In the rows, zero is written as 128.
Each named turn below is shown by a few rows before and after it. Which turns, in which order, take the first row of each later pair to the second? The first pair is answered.
E (before |-> after):
[140 124  77 137 116 144 104 130 143 127  97 154 155] |-> [142 122  76 141 127 143 103 136 139 134  98 149 145]
[158 109 117 131 138 114 125 159 142 148 113 142 102] |-> [147 121 144 113 133 138 125 176 118 145  99 133 142]
[118 135 169 130 117 158 145 154 105 164 137 101 148] |-> [117 151 162 148  86 160 151 107 124 150 141 116 126]
[133 130 120 119 125 118 143 119 131 138 148 141 114] |-> [136 126 127 112 140 119 145 135 125 143 144 129 126]
Y (before |-> after):
[101 132 117 133 128 122 101 137 103 108 122 134 118] |-> [129 141 143 128 127 139 105 137  96 113 109 133 137]
[162 135 135 124 149 116 133 157 138 135 121 127 134] |-> [133 125 110 131 149  93 125 163 146 137 128 129 123]
[ 83 132 132 132 104 127 125 107 125 116 140 122 133] |-> [106 143 161 129  95 143 128 112 125 114 133 120 147]
[145 101 122 122 132 113 130 155 146 114 149 117 103] |-> [126 112  92 127 123 131 109 157 152 114 128 127 131]
G (before |-> after):
[114 131 154 125 111 125 155 119 127 132 152 114 115] |-> [160 121 122 128 122 127 144 137 152 144 122 134 110]
[115 124 151 131 122 122 112 141 119 139 128 125 100] |-> [139 129 154 124 119 128 117 135 127 140 117 127  99]
[161 112 164 111 130 143 162 115 155 120 145 117 127] |-> [128  93 110 111 153 113 134 147 169 138 139 122 124]
[164 164 137 145 130 164 158  94 121 126 139 146  96] |-> [111 128  73 143 159 128 134 139 132 144 143 158  93]
Now pairs of rows:
Each pair is 2 to 4 turns apart.
[162 108 103 159 169  85 125 119 154 132 139 123  92] |-> [138 130 194 134 146 125 143 126  93 116 147  83 160] -> E, Y, G
[158 142 135 107 150 136 101 172 135 132  87 129 175] |-> [158 153 165 108 141 143 118 152 122 129  94 120 179] -> G, G
[156 137  62 131 123 155 111 115 158 131  72 165 158] |-> [ 43 129  80 146 111 108 116 100 133 111 144 135 132] -> G, E
[ 79 131 102 100 124 151 110 145  74 134 100 116 188] |-> [118 126  76  96 138 164 109 149  98 141  80 126 184] -> G, G
[125 119 159 104 156 118 114 171 111 111 121  88 145] |-> [163 147 172 119 113 134 139 100 128  94 116  99 117] -> Y, G, E
[196 112 144 119 142 113 130 135 144 125 108 160  95] |-> [116 126 200 106 107 136 133 128  91 103 132 125 152] -> E, E, G, G
[128 149 139 152  89 150 135  91 132 107 137 133 134] |-> [141 118  81 143 141 124 108 156 145 140 114 147 135] -> G, E
[ 80 116 126 129 142  93 113 146 111 139 170 117 118] |-> [120 129 102 113 123 148  95 160 125 148 105 143 175] -> Y, G, G
[133 132 189 124 134 124 135 142  81 146 159 105 149] |-> [ 97 108 149 130 154 104 115 170  94 159 152 114 143] -> G, G
[138  82 141 109 166 118 145 203 116 143 146 120 119] |-> [206 128 158 129 115 153 166 132 144 122 131 140  95] -> Y, G, Y, G
[ 95 141 127 123 111 175 112 139 104 125 110 128 163] |-> [ 95 121 156 119 157 121 131 158  97 131 156  97 121] -> Y, G, G
[ 96 160 172 116  94 163 134 129  84 115 120 106 156] |-> [105 135 162 134 138  97 159 119 101 123 170 104  68] -> Y, E, E
[145 109 112 132 144  86 151 152 117 119 155 142  78] |-> [124 134 142 142 105 107 158 111 109  94 167 137  87] -> Y, G, Y, E
[164 104 106 136 158  92 134 130 155 139 132 138  78] |-> [130 101 106 108 152 125 105 182 125 149 101 136 162] -> E, Y, Y
[132 118  92 137 133 122 105 162 138 137 111 153 129] |-> [101 142 146 126 107 142 119 153  99 123 122 125 162] -> E, G
[170 124 120 139 120 116 139 100 121 113 121 156  65] |-> [172 143 119 130  95 158 135 103 114 114  91 162 109] -> Y, Y
[ 84 130  97 117  94 144 111 147 133 123  99 151 154] |-> [120 133  95 116  96 153 118 140 140 121  80 152 155] -> G, G
[ 53 123 127 148 111 107 125 114 121 115 163 128 117] |-> [173 149 175 135 105 146 155  84 137 119 129 133 108] -> E, G
[125 159 166 107 111 158 131 118  98 115 112 117 173] |-> [ 69 145 138 105 123 134 121 143  96 123 121 115 168] -> G, G
[ 69 108 122 113 165 108 118 194  93 140 135 109 162] |-> [120  98 154 125 176  76 143 161 107 138 170  97  90] -> Y, G, Y
[171 149 136 136 112 110 149 116 156  89 137 123  93] |-> [ 88 130 126 132 130  82 138 155 126  92 163 103 119] -> G, E, G, Y
[163 148 104 138  95 154 126  93 157 119 104 157 120] |-> [124 154 145 143  85 157 140  80 128 104 134 134 122] -> G, G
[121 134 157 115 144 122 127 150 113 124 135 100 148] |-> [124 151 132 140 111 112 136  97 136 111 149 119 108] -> E, E
[109 108 174 121 151 109  92 127 103 115 150 110 141] |-> [135  99 122 136 159  89  88 122 144 125 138 135  99] -> G, Y
[ 52 141  94 122 110 159 115 156  89 135 101 121 202] |-> [ 77 157 131 120  97 175 126 129  83 121 110 113 209] -> G, G, G
[ 86 144 144 152  93 126 145 142 144 106 132 114 130] |-> [105 143 163 152 100 124 154 138 138 111 137 109 119] -> Y, Y
[ 88 105 133 115 151 114 112 170 105 134 139 100 147] |-> [124 150 159 119 102 172 132 112 107 105 116 111 164] -> E, G, G, G
[127 131 105 129 123 161 111 144 139 134 102 139 154] |-> [136 144 168 124 116 165 136 121 116 121 128 119 146] -> E, G, Y
[ 87 151 153 142  91 116 113  81 143 125 159 136 101] |-> [112 139 132 109 117 149  89 162 131 163  96 140 173] -> G, G, E, Y
